rotation steps, each row followed by its count of steps:
The counts run from 0 to 296.
[150 110 173 134 175 187 143 157 144 135 153 114 140 143 120 108 138 151
  92 139 105 101 112 115 114 116 106 136 135 129 106 177 172 106 122 106
 101  91 136 140 126 173 153 192 106 141 118 167 118  90 126 103 113  83
 120 112 146 142 196  93  83 129 115 135 159 133 113 114] -> 87
[131 138 137 116 129 142 125 143 121 158 137 129 158 132  89 121 112  86
 144 136 166 173 109 156 113 105 127 206 145 137 128  77 140 177 115 180
 142 104  94  99 162 168 100 142 111 144 115 102 152 127 140 156 113  96
 151  78 119 129  89 119 109 150  72 110 162 131 121 122] -> 161
[136 105 110 175 139 158 163 106 110 125 111 123  97 152  70 109  94 161
  81 140 161  97  80 149 116 143 153 126 145 140 140 139 174 107 118 164
 106 104 125 148 145 100 137 137 108 146 141 149 122 169 144 113 156 133
 107 101 138 143 145 100  86 121  68 107 115  87  86 116] -> 219
[100 129 142 133 161 114 150  97 128 122 131 143 193 155 102 100  81 109
 135 102 179  98 107 147  95 172 165 164 126 148 162  93 104 147 150 173
 164 149 132  92 111 108 141 124 138 159  88 121 132 141 162 117  96 120
 125 141 109 105 144 142 127 112 105 129 112 207 153 105] -> 73
[139 136 150 109  94 115  71 132 116 108 169 135 170 134 150 137 104 116
 130 101 188 141 143 158 145 109 151 151 122 165 126 123 157 171 153 153
 189 156 134 139  95 155 118 115 130 131 178 117 160 154 137 137 127 152
 176 107 109  98 119  89 143 157 100  80 100 118 126 158] -> 9
[157 144 125 132 173  87 144 136  60 124  98 145  93  78  79 129 119 157
 119 113 117 103 160 139 153 146 117 130 133  77 151  78 105 128  79 133
 138 105 121 120 127 119 110 114 133 166  96 163  97 130 125 132 110 116
 117 127 117 140  62 146 133 100 126  85 101 118 157 171] -> 183
[152 137  95  96  99  94  79 133  80  77 154 158  81 141 101 135 112 142
 160 159 115 175 156 129 107 135  89 125 127 106 135 114 130 145 123 116
 141 174 191  93 131 104 122  86 118 136 122 150 124 148 160 127 119 159
 146 140 136 141  72 138 151 127 177  96 100 159 138 176] -> 270
[136 166 120 111 148 110  84 149  52  88 110 182 101  87  86 167 160 171
 140 147  87 109 141 161 107 127 126 168 137 108 105 135 143 131 112 145
 123 115 140 122 125 140 124 107 131 151  93 140 141 113 135 142 155 113
 140 108 144 137  71 126  93 111 136  86 122 104 138 181] -> 25
[127 176 142 125  97 112 113 188 126 140 149  83 110  96 137 136  92 127
  94 170 157 175 174 120 143  87 101 104 139 134 131 109 144 133 118 147
 176 150 108 132 117 129  97 141 121 139 200 119 154 137 153 108 118 147
 128  85 108 115 127  92 150 159 135 110 132  97  91 153] -> 253
[ 95 176 105 114 141 125  88 168 114 112 133 130 130 113 104 166 136 186
  97 193  87 119 159 139  87 125 112 142 124 140 138 154 138 105 157 142
 136 174 133 119 120  94 160 118 121 149 118 113 153 130 176 114 166 134
 101 140 149  85 145 121 139 112 188 130 110 168 105 141] -> 110
[122 117 139 134 121  89 132 148 129  65 143 115  93 105 179 118 105 114
 138 136 101 139 156 115 144 130 122  48 159  98 100 141 120  96 159  87
 165 151 184 126 181 127 129 153 146 106 161 170 120 120 140 117 117 119
 139 172 128 112 138 122 150 133 188  93 113 141 148 164] -> 120
[139  82 156 131 146 163 183 108 153 130 124 121 139 162 169  62  68  83
 133  91 165 100 144 118 140 160 152 135 152 146 166 143 127 111 123 128
 138  93 100 109 128 131 111 142 120 103 126 156 125 156 122 128 124 143
 147 112 119 136 187 122 115 157  89 124 139  99 148  90] -> 67
[147  71 146 148 161 174 183 102 170 140 115 114 138 157 153  70  72  89
 125  87 167  96 127 140 126 156 144 147 146 131 171 142 124 112 131 134
 140  91  98 111 139 138 122 159 120 106 107 152 127 150 117 133 124 125
 137 112 130 127 189 120 131 146  85 132 143 110 140  85] -> 68
[ 97 131 161 177 129 119 119 128 160 163 149 102 179 104 111 143 135 122
 121 110 167  99  90 152 121 127 153 125 111 153 110 131 130 144 180 150
 169 144 137 151  96 130 155 164 156 158 138 137 148 122 141 104 107  82
 118 152 134  56 144 107 130  74 125 138 131 182 116 110] -> 230
[145 114 124 148 122 157 135 101 144 176 169 122 153 149  63  99 131 131
 108 111 179 164 110 128 120 125 144 172 109 144 154  87 125 164 116 136
 104 124 131 101  49 109 132 111  96 168  99 127 118 144 134  93  92 137
 119  91 123 125 124  95 121 115  79 147 106 187 109 119] -> 77
[ 89 181 100 100 143 174 125 145 135 124 109  98 156 145 108  98 102 114
 120 163  94  97 160 126 133 173 114 161 137 172 173  87 104  80 149 154
 146 165  93  89 116 120 143 105 114 121 136 123 144 155 177 119 119 167
 119 120 118 116 188 140 143 162 144 152 134 135 144 103] -> 196
[144 131 142 133 152 120 132 178 120 136 139 113 104 110  94 148 111 137
  97 188 131 143 108 148  83  81  87 128 159  95 122 125 144 135 115 145
 152 113 131 142 216 141 124 195 127 150 130 122 137  89 144 134 131  73
  99 114 127 118 115 111 112 102 140 104 146 153  98 127] -> 247
[ 78 175 135 117 143 117 136 170 118 111  90  95 141  64 157 150 112  81
 144 121 101 102 141 144 148 143 139 113 140 112  88  83 101  93 155 143
 175 143 104 115 171 165  97 141 153 110 155 139 157 120 123 145 107  91
 153 147 110 102 114 158 134 132 142 101 163  99 165 137] -> 35
[155 113 152  98 156 124 152 182 132  87 162 154 110 137 152 113 109 124
 112 179 119 174 143 107  89  77 105 136 192 111 104 166 145 143 122 103
 120  93 145 119 182 128 130 170 113 127 108 115 120  91 145 112 139  95
 121 110 129 137 154  88  95 148 145  98 143 155 109 139] -> 244
[140  95 111 174 144 154 172 101 109 134 115 130 111 153  62  93  96 165
  78 144 156 126  92 137 113 142 124 124 143 145 146 137 182 110 100 155
  96  92 133 134 137 106 129 135  92 145 144 146 114 180 162 113 148 133
 113  82 134 154 160  91  99 133  79 108 126  98  86 120] -> 218
[151  76 160 153 146 130 157 115 101 120 106 171 102 120 157 116 120 109
 162  98 160 109 104 155  92 129 145 150 153  99 110 184 162 155 116 126
 117  74 128 129 156 166 111 158 130 113  85 162 141 119  92 150 150  92
 164 113 159 137  96 137 116 123  92  87 138  51 139 132] -> 154
[106 116 165 104 111 160 140 162 102  88 147 136 140 174 163 112  89 113
 157 168 147 150 104 135  73 126 118 142 148 140  99 159 199 126 148 132
 118 142 164  92 188 153 133 149 113 108 139 122 139 131 164 126 133 122
 148 113 140 158 162 122 135 171 134 101 168 104 119 113] -> 0
[126 132 162 113 135 170 149 165 132  86 174 140 150 147 153 116 127 147
 118 142 119 129 137  80 113 113 154 124 128 140 102 169 143 110 142  73
  77 136 161 108  54 126 153 144  92 125 115 139  99  87 122  69 116 111
 139 111 135 154 179  79  77 137 123 122 147 143 123 127] -> 84
[ 95 204 129 120 105 128  87 156  95 128 132 132 155  82 110 185 126 122
 131 121 148 113 140 149 123 110 173 158 112 141 124  81 107 141 148 159
 139 174 100 117  57 132 103  99 119 130 129 116 160 110 128 108 128 121
 165  96 123 114  74 120 104 117  83 105 129 103 117 139] -> 166
[146 146 101 102 111  99  72 129  72 100 144 160  94 125  92 150 118 151
 160 155 113 148 153 142  94 130  94 138 118 108 134 132 116 143 129 124
 154 170 179  95 136 103 131  92 133 147 104 152 127 137 160 133 130 152
 131 155 141 126  67 145 168 110 180 101 103 169 136 170] -> 269
[116 126 133 138 123 136  89  92  96 136  99 133 135 132 100 137 101 120
 152 105 147  79 115 196 126 175 137 150 116 147 141 132 150 132 137 192
 196 142 108 147 149 156 132 112 152 127 142 152 173 186 142 172 146 145
 154 128 134 100 109 154 165 128 122 105 109  82 130 135] -> 286
[185 130 139 101 183 115 130 139 116 150 128 145 105  96  77 101 140 139
 131 124  81 135 180 130 149 139  65 181 146 110 146 108 111 143  65 133
 139  80 104 125 127 167 109 144 125 175  92 171 104 118 130 147  98 124
 121 112 120 146 123 128 142 131 143 139 123 156 158 168] -> 180
[124 146 196 130 198 121 138 156 103 113 121 146 167 108  98 127 127 170
 109 144 116  53 106 154 109 149 120 129 130 127 106 164 154 108 120 156
 153 104 144 165 154 162 151 188 147 178 124 156 123 102 161 113 124  84
 105 141 128 136 165 100 101  98 131 125 127 149 123 127] -> 90
[139 143 135 136 139 190 113 154 148 157 132 100 132  90 152 165 167 117
 132 112  88  88 150 117 130 104 128 164 119 107 129 155 102 120 134  98
 106 102  72 124  63 169 119 157 118 106  85 164 155  78  70 126 132 101
 156 121 158  99 135 130 121 112 117 142 146  84 145 123] -> 172
[ 63 176 132 108 133 110 135 166 123 121  97 101 151  69 150 134 116  82
 153 124  96 116 152 149 151 150 134 134 151 132 110  78 102 104 156 149
 180 146  99 108 155 166 102 126 146 112 156 127 147 117 149 136  93 106
 150 132 112 101 134 147 143 142 144 106 157 104 163 132] -> 36
[144  60 118 176 150 163 186  90 152 153 137  99 116 135 105  69 121 112
 139  94 114 136  96 119 142 156 128 106 126  98 121 132 122 110 119  77
  92 110 162 105 129 118 152 156 119 134  91 194  96 140 109 105  84  98
 118 155 149 124 144 139 138 110 143 124 127 181 156 123] -> 209
[171  71 112 145 132 159 160  99 164 115 166 110 123 140 145  61 114 110
 130  92 108 150 145  97 160 147 130 117 136 120 139 125 107 126 137  65
 112 117 167  92  87 111 152 135 120 115 107 179  98 137 114 100  80 137
 138 142 132 131 162 127 140 135 141 124 117 184 165 135] -> 207
[105 121 153 137 164 128 159  89 130 130 114 143 187 147 108 107  89 106
 139  96 174  76  94 163  90 171 174 173 122 137 168 107 100 139 155 173
 154 145 136 105 134 113 140 130 144 144  91 120 135 143 157 125 116 116
 119 152 126  96 142 140 129 106 101 126 124 186 155  93] -> 72
[ 84 115 109 140 122 148 125  97 125 112 132 143 164 121 129 143 158 108
 178  95 117 121  79 151 107 142 177 168 117 113  87 111 125 144 167  96
  94 140 161  85  92 131 146 118 127  94  70 142 141 120  98 126 106  93
 170 146 151  94  92 158 114 103 123  95 134 150 164 130] -> 296
[143 154 129 104 110 185 105 153 153 145 158 109 128 104 155 154 152 116
 124 113 108 141 174 106 148 103 135 167 127 126 135 130 123 134 130  94
 108 116  71 108  34 158 112 126  99 108 116 150 155  89  79 108 121 121
 169  85 133 119 132 107 119 141  98 134 148  87 132 137] -> 170
[119 156 112 107 114 153 132 133 110  99 139 124 100 143  67 101 104 121
 173 145  92 144 112 108 142 177  92 128 146 146 114  62 102  94 131 126
 124 154 165  58 124 126 111 122 112 138 132 166  90 119 173 105  63 126
 138 124 118 170 141 133 113 139 146 144 164 165 144 122] -> 56
[147 121 123 136 119 107 113 147 112  66 144 122  84  94 160 143 110 131
 120 132 102 126 145 123 140 123 126  47 157  94 101 160 125  91 154  82
 166 153 173 141 167 117 139 152 149 108 152 182 113 112 133 117 124 120
 135 173 141 100 127 125 135 110 185  95 108 136 147 166] -> 119
